[ 10.2 -32.3  17.1  19.0  22.7  35.2  34.8  24.0  28.3   9.3  -2.7  -3.9
 -30.7  86.8 -10.1 -73.7   0.5 -20.6   7.0 -18.8  -2.8  38.8] = fese
[ 46.3   7.8 -40.9  20.3   5.7  28.0 -19.0 -16.5  37.4  34.5  -8.9  58.0
   2.4 -22.0  29.2 -41.1 -41.4  29.4  -8.2  21.4 -40.3 -20.0] = lur
[  4.8   0.8  -0.2  11.5 -33.6 -49.0  16.2 -22.3  14.1  23.2   7.8 -31.9
  24.5  17.8  13.8  44.7   0.6  38.9 -11.6 -12.0  14.5 -13.8] = Salo
[ 46.3   7.8 -40.9  20.3   5.7  28.0 -19.0 -16.5  37.4  34.5  -8.9  58.0
  11.5 -22.0  29.2 -41.1  -0.8  29.4  -8.2  21.4 -40.3 -20.0] = zoge
[ 18.1 -19.0  -4.1   0.8  19.0  -6.5   2.5  62.6  -1.1  38.6 -10.0  -3.2
   2.9  15.5  18.9  48.4  39.2 -10.4  -2.3  -6.6 -19.8 -15.8] = barot
[ 28.8  16.0  58.3 -54.3   4.1  35.7  28.9  -9.0   9.6  54.9 -14.0  27.4
  49.4  29.4 -50.8  -6.8  19.1 -56.1   3.8   0.3  16.4  -2.7] = Didi
len: [  4.8   0.8  -0.2  11.5 -33.6 -49.0  16.2 -22.3  14.1  23.2   7.8 -31.9
  24.5  17.8  13.8  44.7   0.6  38.9 -11.6 -12.0  14.5 -13.8]  22
len: [  4.8   0.8  -0.2  11.5 -33.6 -49.0  16.2 -22.3  14.1  23.2   7.8 -31.9
  24.5  17.8  13.8  44.7   0.6  38.9 -11.6 -12.0  14.5]  21
len: [ 46.3   7.8 -40.9  20.3   5.7  28.0 -19.0 -16.5  37.4  34.5  -8.9  58.0
   2.4]  13
asked: [ 19.0  22.7  35.2  34.8  24.0  28.3   9.3  -2.7  -3.9 -30.7]  fese
asked: [-11.6 -12.0]  Salo

[-19.5  -6.7 -10.7  67.5 -45.6] -> Vol
[-10.3  11.9 -28.3  21.5 -29.2] -> sogop
[ 17.4 -40.5   4.5   5.6  22.2] -> Mino
[ 17.4 -40.5 -15.6  43.4  -9.5] -> bokov
[ 0.4 18.9  7.2 -9.8 11.7] -> Belod
asked: [ 7.2 -9.8]  Belod
len: [ 0.4 18.9  7.2 -9.8]  4
len: [-19.5  -6.7 -10.7]  3

[-66.9 -16.8 -34.4  -8.3]  samak
[-22.6  -3.1 -18.7  17.0]  gidib
[-3.0 -3.5 -6.4 10.8]  Fos
[ 6.5 -3.5 10.8 -6.4]  kol
[-66.9 -16.8 -34.4  43.2]  medon
[ 21.8   6.5  13.8 -15.2]  Nifim
asked: [-66.9 -16.8 -34.4  43.2]  medon
asked: [-3.5 -6.4 10.8]  Fos

[-41.4 -15.3 -32.2 -23.1  17.6  -9.7  36.0 -24.2 -34.8 -27.6] -> beka
[-61.9 -53.8 -44.6 -55.0  21.1 -29.4  51.3 -55.6 -77.4 -24.6] -> Safik
[-12.4 -18.2 -13.5  -8.0  14.6 -13.9  15.8 -13.0 -21.8   4.6] -> pid
[-20.2  11.8  -9.8   1.3  -0.3  19.1   7.0  14.6   7.1 -32.0] -> gida
[-40.1 -17.9 -21.9 -21.7  13.8  -1.8  24.8  -9.6 -31.5 -20.9] -> lida
[-15.7 -29.0   1.7 -44.4 -37.7  -4.2 -10.6 -41.2 -36.6 -18.4] -> zodi
[  8.1  16.5   7.8   5.7 -18.3  11.9 -15.9  13.2  15.6  -3.4] -> guraf
[ 50.6   3.0  39.9   7.9 -39.2   1.6 -48.7  -1.0  23.1  31.7] -> tedu
[-47.3   5.2 -30.9 -14.4  11.9  12.4  30.8   5.9 -13.8 -47.5] -> Sor
[-1.2 -1.9  2.8  5.6  4.3  4.6 -1.6  8.6  1.6  5.9] -> lozes
[ -7.0 -14.5   6.7 -25.3 -33.8   6.4 -15.2 -24.2 -16.6 -15.7] -> tebag
[-20.2  11.8  -0.3  -9.8   1.3   8.9 -34.3  31.9  43.4  41.6] -> goza
len: [-12.4 -18.2 -13.5  -8.0  14.6 -13.9  15.8 -13.0 -21.8   4.6]  10
asked: [-40.1 -17.9]  lida
asked: [-20.2  11.8  -9.8   1.3  -0.3]  gida
asked: [ 39.9   7.9 -39.2   1.6 -48.7]  tedu

[ 56.2 -11.2 -45.9  31.9 -17.7  -6.7  -1.6]  Luz
[  3.7  56.5  20.8  63.3  50.3 -16.1 -12.2]  lazup
[-60.7 -68.2  -7.4  -9.6 -64.5  19.5 -58.7]  Lirad
[ 66.8  19.5 -68.2  -9.6  -7.4 -64.5 -61.5]  Sapu
asked: [ 3.7 56.5 20.8 63.3 50.3]  lazup
asked: [ 19.5 -68.2  -9.6  -7.4 -64.5]  Sapu
len: [ 56.2 -11.2 -45.9  31.9]  4
len: [ 3.7 56.5 20.8 63.3]  4
len: [  3.7  56.5  20.8  63.3  50.3 -16.1 -12.2]  7

[-37.7  28.9   1.7  50.1  17.4 -47.4  38.0] = Mot
[ 24.4  25.2 -29.2  57.2 -25.1 -32.3   3.1] = bof
[ 24.4  25.2 -26.4  12.2 -10.2  -6.1 -12.2] = lagi
[ 25.0 -26.4  12.2 -10.2  -6.1 -12.2 -20.4] = Nizes
[-37.7 -50.5   1.7  50.1  17.4 -47.4  38.0] = vita
len: [-37.7 -50.5   1.7  50.1  17.4 -47.4  38.0]  7
len: [-37.7  28.9   1.7]  3
asked: [ 25.0 -26.4  12.2 -10.2  -6.1 -12.2 -20.4]  Nizes
len: [ 24.4  25.2 -29.2  57.2 -25.1 -32.3]  6
asked: [ 25.2 -26.4  12.2 -10.2  -6.1 -12.2]  lagi

[ 43.9 -71.5  50.2 -60.1  -1.3 -41.3  20.9  16.0] = vibud
[ 42.7  15.1   4.9 -86.2  76.1 -67.9  72.4 -87.8] = Vas
[-21.4 -63.9 -46.1  18.0  -7.0  35.6 -57.4  71.0] = tek
[ 78.1  16.2 -46.1  27.4  60.9  24.9  76.2 -13.6] = kosi
[-77.2 -15.7  27.4  76.2  60.9  24.9 -46.1  91.2] = gifa
[ 54.5  -7.4 -73.1 -55.5  -2.4 -14.7  31.9 -35.8] = koper
[-37.7  58.7 -44.9  90.0  49.2 -67.6 -16.8  76.7] = sodo
[ 16.9  76.2  24.9  27.4 -15.7  60.9 -46.1  91.2] = zudas
[ 23.3 -86.7  55.1  22.7   2.3 -60.3 -67.3  75.5] = sif
[ 79.8 -32.8  63.7  67.5  -0.9  76.5  88.2 -26.6] = fik
[ 38.5 -40.3 -65.1  33.3  20.1  80.8 -68.9  79.7] = guz
[-10.2  59.2  36.6 -88.8   7.3  19.7  53.5 -66.2] = Totur
len: [ 79.8 -32.8  63.7  67.5  -0.9]  5
asked: [ 76.2  24.9  27.4 -15.7  60.9 -46.1  91.2]  zudas
asked: [ 60.9 -46.1  91.2]  zudas
len: [16.9 76.2 24.9]  3
asked: [ 16.9  76.2  24.9  27.4 -15.7  60.9]  zudas
asked: [ 27.4  76.2  60.9  24.9 -46.1]  gifa
len: [ 23.3 -86.7  55.1  22.7   2.3 -60.3]  6

[  7.7  14.9  17.3 -51.9 -34.7  84.6 -41.5  -2.0 -55.9  52.9 -23.0 -63.1
 -17.3  61.1  21.6 -29.3 -13.6  53.7 -12.6 -38.6  38.2   8.1  12.4 -14.3]  lom
[ 13.9   8.5 -11.2 -19.9 -36.7  66.4  -3.7  -0.4 -26.5  22.3   0.9 -36.8
 -13.1  35.7  39.3 -45.8 -28.7  22.3 -22.8   2.0   5.1  -3.7 -24.1  14.2]  mepag
[ 90.0 -15.9   4.8 -64.2  36.5  -6.3 -62.3   6.4  38.7  26.0  -4.4 -33.6
 -17.9  41.8  26.7 -35.2  -3.8  21.2  -1.0 -11.9  14.2  11.8  11.9   5.5]  von
[ 25.6  12.9 -25.6 -29.9 -57.3  90.0 -15.9   4.8 -64.2  36.5  -6.3 -62.3
   6.3  38.7  55.3 -61.2 -75.3  55.3 -55.5   4.4   8.1  14.2  -3.7 -24.1]  tam
asked: [ 90.0 -15.9   4.8 -64.2  36.5  -6.3 -62.3   6.3  38.7]  tam
asked: [ -1.0 -11.9  14.2  11.8  11.9   5.5]  von
len: [  7.7  14.9  17.3 -51.9 -34.7  84.6 -41.5  -2.0 -55.9  52.9 -23.0 -63.1
 -17.3  61.1  21.6 -29.3 -13.6  53.7 -12.6 -38.6  38.2   8.1  12.4 -14.3]  24
len: [ 90.0 -15.9   4.8 -64.2  36.5  -6.3 -62.3   6.4  38.7  26.0  -4.4 -33.6]  12
asked: [ 14.2  -3.7 -24.1]  tam
len: [  7.7  14.9  17.3 -51.9 -34.7  84.6 -41.5  -2.0 -55.9  52.9 -23.0 -63.1
 -17.3  61.1  21.6 -29.3 -13.6  53.7 -12.6 -38.6  38.2   8.1]  22

